One vector is turned by the same rotation once a step. Each row is the vector after some number of steps, and that number follows the row.
The counts run from 0 to 413.
[133 134 132  72 146 110 125  81 106 158 164 112  97 140 113  79 133 121
 123 123 116 152 138  86 161 149 128 164 130 149 154  96 116 158 153 142
 150 164 128 111 132 112 130 119 115 114  82 103 163 160 110 108 131 147
 117 128 132 163  72  97 133 138 118  98 133 144 125 129 145 129 127  67
 107 138 178 111 142  81 215 116 131 112] : 303
[129 139 123  88 122 130 108 105 109 177 184  87  90 178 117  81 138 139
 132 108 104 160 120  97 129 150 134 152 139 155 153 113 108 146 140 131
 134 169 130 112 136 130 126  96  90 117 116  92 184 131 139 123 124 129
 110 140 121 148  91 132 113 140 120  77 140 137 116 133 141 138 109  98
 104 144 170 100 149  74 218 125 126 120] : 26
[142 147 131  81 125 114 108  87 133 178 147 101 115 179 154  87 137 118
 138 138 130 150 124  96 140 128 134 152 138 170 155 131 105 147 134 120
 135 169 113  97 112 107 118  99  85  95 112 113 181 109 134 140 133 116
 109 125 104 123  98 118 125 122 119  75 153 150 122 118 197 140 120  72
  93 117 150  76 148  68 165  91 122 125] : 399
[142 152 133  90 120 118 115  94  98 167 182  91  82 148 112  88 137 135
 117 109  81 184 117  89 127 153 132 143 122 147 128 126  94 152 160 123
 152 194 112 106 123 116 140 115  96 115 117 113 192 121 130 125 140 113
 121 142 129 154  79 123 105 159 106  91 133 131 127 125 133 156 112  87
 114 152 130  96 152  97 204 115 130 142] : 369
[136 133 160  91 137 150 123 104 140 148 137  82 108 163 116  84 136 119
 139 141 122 157 147  66 158 105 133 174 148 163 132 116 127 134 123 105
 159 177 130 106 111 108 145 130  90 100 110 119 160 142 124 116 122 133
  94 106 144 156  89  97 145 113 127  91 138 170 112 111 173 132 125  57
 114 122 164  93 137  92 185  91 120 127] : 190
[134 142 145  88 134 124 122  85 130 162 139 108 121 155 112  75 127 111
 120 130 130 143 140  76 149 108 114 154 133 167 138 101 127 142 154 102
 158 159 138 103 111 116 128 118  99 114  83 105 158 146 118 111 125 146
 106  97 127 152  78  75 135 120 133  98 142 163 114 114 192 119 121  50
 114 129 174  98 133  88 185 105 113 118] : 187
[130 149 130  83 124 124 130 109 122 170 158 107 106 161 123  80 133 136
 120 105 106 147 123 110 125 128 127 144 139 155 163  85 106 145 158 140
 141 159 141 116 134 132 108  96 110 117  91  84 188 119 133 118 121 158
 105 133 108 138  99 114 102 137 117  76 147 141 109 128 166 135 111  81
 102 142 174  92 143  52 202 120 119 110] : 29
[143 164 119 100 105 111 108 102 115 181 164 107 117 157 144 113 144 129
 122 117  96 172 122 110 121 146 145 143 119 180 134 111  87 149 145 120
 138 180  94 102 121 114 132 100 108 114 111 116 179 101 125 140 118 103
 132 156 110 140  91 127 103 139 118  79 165 136 113 115 179 139 112  69
 103 139 121  71 160  84 179 110 123 121] : 6
[139 153 145  95 127 108 126  94 106 156 178  95  89 147 120 100 149 119
 126 131  73 178 115  74 141 147 147 144 127 151 126 119 100 146 152 125
 156 182  96 105 111 115 145 126 113 118 103 128 176 134 116 125 145 122
 117 135 133 162  79 113  93 164 104  98 128 134 114 108 130 142 105  68
 128 152 122  90 133  92 200 111 132 128] : 230
[146 146 134  77 123 103 125  89 117 181 162 105 108 162 118  62 126 117
 123 105 113 143 123  99 134 123 116 144 137 160 156 101 115 150 164 134
 138 154 146 116 119 119 108  96 109 125  80  91 187 133 117 118 140 147
 103 119 113 125  97 105 114 136 126  73 143 148 114 120 169 136 115  72
  96 135 166  99 137  69 189 120 110 119] : 31
[142 147 152  87 127 122  97  91 119 180 150  92  89 181 145  91 136 119
 129 146 116 169 112  82 139 144 137 155 138 154 137 142 117 145 142 104
 143 174 114 110 101 115 120 103  82 101 122 118 194 119 132 135 130 106
 121 120 117 134  84 121 113 137 121  74 147 150 111 111 191 140 108  79
  95 128 137  74 137  95 166 104 118 128] : 262
[145 146 146  88 129 126 123 105 144 170 133 102 101 169 143  81 135 129
 132 136 117 149 126  91 140 115 135 158 143 158 158 123 114 143 140 128
 147 164 124 105 105 106 106  95  90  96 112 108 185 102 131 137 117 130
 118 118 114 129 109 137 107 119 115  74 152 161 109 108 191 131 119  63
  98 122 148  75 144  61 169  92 127 112] : 397
[144 141 158  77 134 137 113 112 121 149 138  95 102 171 131 104 127 140
 116 147 115 163 128 109 153 158 163 173 142 172 146 101 103 151 124 133
 134 171 114 126 128 116 124  93 105 108 117 103 182 132 124 127 106 127
 115 153 119 156  89 132 128 137 117  70 153 145  91 115 171 144 116  78
 100 143 157  68 147  76 184 122 122 110] : 281
[140 144 124  80 121 118 103  95 108 180 189  92  91 173 130  81 137 131
 137 114 106 163 122  99 129 159 139 148 133 161 155 115 100 157 138 131
 128 168 123 110 130 127 124 105  93 117 107  96 190 135 140 127 133 117
 109 143 118 150  94 123 117 144 125  77 138 137 119 131 145 146 110  95
 100 136 161  95 148  78 209 121 124 123] : 25
[147 136 123  89 128 109 111  80 133 173 173  89 115 164 113  61 138 120
 141  94 129 147 143  81 141 119 116 149 136 169 160 110 124 140 144 136
 141 163 147  98 120 119 129 114 102 118  86 101 161 142 124 107 134 137
 100 117 129 133  98  97 141 118 134  74 143 153 134 119 162 136 125  68
 101 119 164 102 148  79 203  94 118 122] : 171
[113 144 147  97 133 153 142 111 132 146 139 104 102 145 106  91 135 119
 121 136 100 149 147  69 150 102 120 163 132 143 134  94 122 141 146 105
 176 165 126 105 123 116 132 124  97 105  97 104 155 132 129 123 115 157
 105 108 140 171  84  95 114 121 114 112 138 162 107 122 170 114 111  50
 136 146 173 101 128  69 206  97 128 119] : 322
[141 159 141  90 107 123 147 114 115 145 147 113 119 122 118 118 132 123
 102 121  78 163 137 100 136 117 136 139 120 169 105  78  88 151 159 117
 163 178 104 122 124 116 144 132 126 120  86 116 166 128 113 126 137 144
 112 146 123 159  71  89 115 152 107 107 151 144  98 110 155 131 111  43
 123 162 132  91 148  80 195 115 117 126] : 218
[121 139 140  89 140 146 100  89 118 149 151  93 119 164 120  98 134 129
 124 142 135 160 147  88 160 144 140 172 127 171 140 112 117 142 122 104
 153 186 110 104 136 115 145 115  90 101 120 110 157 141 130 116 102 108
 119 129 137 173  72  95 155 124 128  97 145 150 117 126 179 133 134  63
 125 130 172  88 145 100 193 108 126 121] : 58
[133 147 145  81 132 142 135 105 118 147 121 121 129 137 126 106 124 128
 106 145 122 149 144 103 164 125 133 164 125 168 128  83 100 166 137 110
 156 177 113 114 129 103 132 116 107 101 102 106 167 128 116 132 119 150
 111 136 121 164  77  89 148 127 109 107 150 157 101 121 196 128 126  42
 123 142 174  91 146  71 184 116 122 110] : 62
[138 162 145 111 117 123 149 105 139 155 154  99 108 143 118  90 147 115
 120 106  81 161 123  76 126  99 122 135 129 162 133 104 112 118 159 112
 158 173 123 107 103 120 129 126 120 118  88 117 166 112 125 117 146 148
 101 107 129 135 101 101  79 136 112  87 129 152 101  97 159 133  97  55
 138 146 124  80 124  72 185  95 110 130] : 103
[132 143 132  89 138 126 126  94 142 148 152 105 116 165 135  78 148 131
 131 122 125 149 133  81 153 136 148 166 141 162 174 101 118 130 126 133
 143 175 128  98 128 111 118 106 115  94 100 105 157 125 137 114 124 142
 103 114 121 147 106 100 111 120 112  82 123 147 101 109 175 128 120  60
 135 130 181  79 130  56 190  97 120 115] : 176
[133 148 127  88 125 134 115  98 126 165 144 103 128 157 112  68 118 135
 114 109 140 146 142 101 141 119 100 153 124 171 147  91 115 154 150 113
 153 170 141 108 133 122 121 105  89 105  99  93 173 125 136 125 126 142
 100 114 117 143  84  83 156 117 128  88 143 153 120 132 192 134 129  70
 110 128 185 103 147  79 183 101 106 116] : 47
[134 148 138 107 126 118 118  96 122 150 176  93 105 154 120 109 158 119
 129 117  80 176 130  71 141 141 153 150 126 172 132 103 105 124 139 121
 149 177  99  99 118 123 154 129 126 125  98 121 152 147 121 115 129 120
 112 133 141 174  75 106  95 146 118  97 131 141 109 103 131 132 106  60
 141 149 136  79 128  96 212 104 126 136] : 91
[135 163 126 100 107 109 141  96 112 157 171 113 110 135 127 100 144 111
 131 105  81 162 131  80 132 118 122 129 122 153 116  92  90 154 153 113
 155 179 117 103 113 113 141 136 117 112  92 119 172 123 128 136 169 145
  95 130 122 149  83  79 104 151 101 111 122 144 117 122 147 137 105  63
 126 152 143 111 138  70 208 107 123 137] : 96
[149 139 137  67 126 117 108 102 101 176 162  96  86 157 118 100 127 133
 124 130 105 165 127 109 139 145 138 163 131 154 136 119  99 175 155 137
 135 166 118 125 126 114 129 103  87 124 109 103 194 142 113 129 122 128
 121 161 120 150  81 133 135 145 123  76 166 148 119 131 150 143 122  82
  81 146 148  93 158  87 201 131 130 113] : 148
[134 130 166  87 144 147 120  99 132 147 123  87 100 159 104  76 122 125
 120 141 126 153 144  82 156 114 130 170 142 167 148 110 140 136 141 116
 160 175 133 120 122 115 123 107  92 101 106 100 173 139 118 106 104 143
 112 104 136 153  84 109 139 111 134  85 142 163 108 111 183 129 126  67
 111 128 167  87 136  89 181 102 116 117] : 51
[158 142 141  87 126 121  98 110 122 175 153  77  95 171 117  98 129 135
 130 123 108 181 132  98 134 137 146 158 129 183 134 131 108 143 139 122
 139 180 112 116 116 115 136  99  87 117 119 116 184 121 120 123 110  98
 123 150 129 141  83 140 134 126 127  66 167 148 120 102 167 154 127  83
  86 130 119  67 160 105 177 111 124 121] : 140
[150 141 137  93 122 117 111 113 125 177 162  83  89 168 115  92 138 131
 130 113  92 167 122  91 126 130 146 154 136 166 156 115 119 131 155 142
 140 159 130 118 112 125 122 103 107 136 102  99 185 131 121 110 107 121
 115 139 127 143  98 148  95 124 133  59 163 143 106 108 144 134 115  80
  96 145 133  73 149  87 201 114 128 110] : 18
[149 148 140  92 121 137 105 119 124 171 153  77  94 170 120 100 133 145
 128 131 108 179 132 108 133 141 154 161 130 177 140 123 107 140 131 125
 142 183 106 116 120 120 132  98  91 115 129 110 186 116 128 125 101 106
 122 152 135 144  89 151 123 122 127  66 167 144 112 109 166 152 121  82
  91 139 123  67 163  93 180 109 124 117] : 141
[142 139 129  78 133 118 145 107 130 163 155 103 107 146 116  68 127 126
 127 116 112 147 142  94 146 110 123 155 142 156 166  86 113 154 149 154
 142 163 142 113 127 116 114 106 106 106  87  93 178 129 124 119 134 166
 101 126 121 136 105 113 121 125 108  84 142 160 120 126 158 127 125  65
 103 137 178 110 147  55 206 109 126 111] : 168
[150 165 144 115 112 124 111 100 130 175 147  94 113 160 118  83 127 123
 111 109 103 173 121  92 116 107 107 133 123 177 126 121 116 126 160  86
 158 184 117 104 105 120 122 108  90 113 108 117 189  97 136 123 129 114
 116 111 121 127  86 106 105 129 126  81 150 148 119 105 192 141 107  70
 115 139 118  75 147 101 154  93 109 134] : 121
[161 161 154  92 100 125 146 118 116 157 146  95 108 126 114 111 120 127
 112 115  71 175 127 101 120 108 125 136 130 166 101  92  84 157 160 120
 149 182 116 123 111 114 142 129 119 120  95 114 188 114 119 129 148 144
  99 142 121 139  87 104 118 155 107  89 148 149 106 109 153 151 111  62
 106 153 116 100 160  80 185 113 116 133] : 357
[141 156 151 102 124 111 118  88 127 165 171  92  96 164 131  80 148 106
 133 119  92 174 119  59 128 122 126 141 132 163 125 134 113 130 150 102
 149 182 115  95  98 113 141 129 111 108 108 130 175 127 133 124 158 115
 104 106 128 142  87  97  95 148 116  85 117 146 126 109 151 140 103  65
 123 137 120  88 124  99 179  92 113 144] : 106
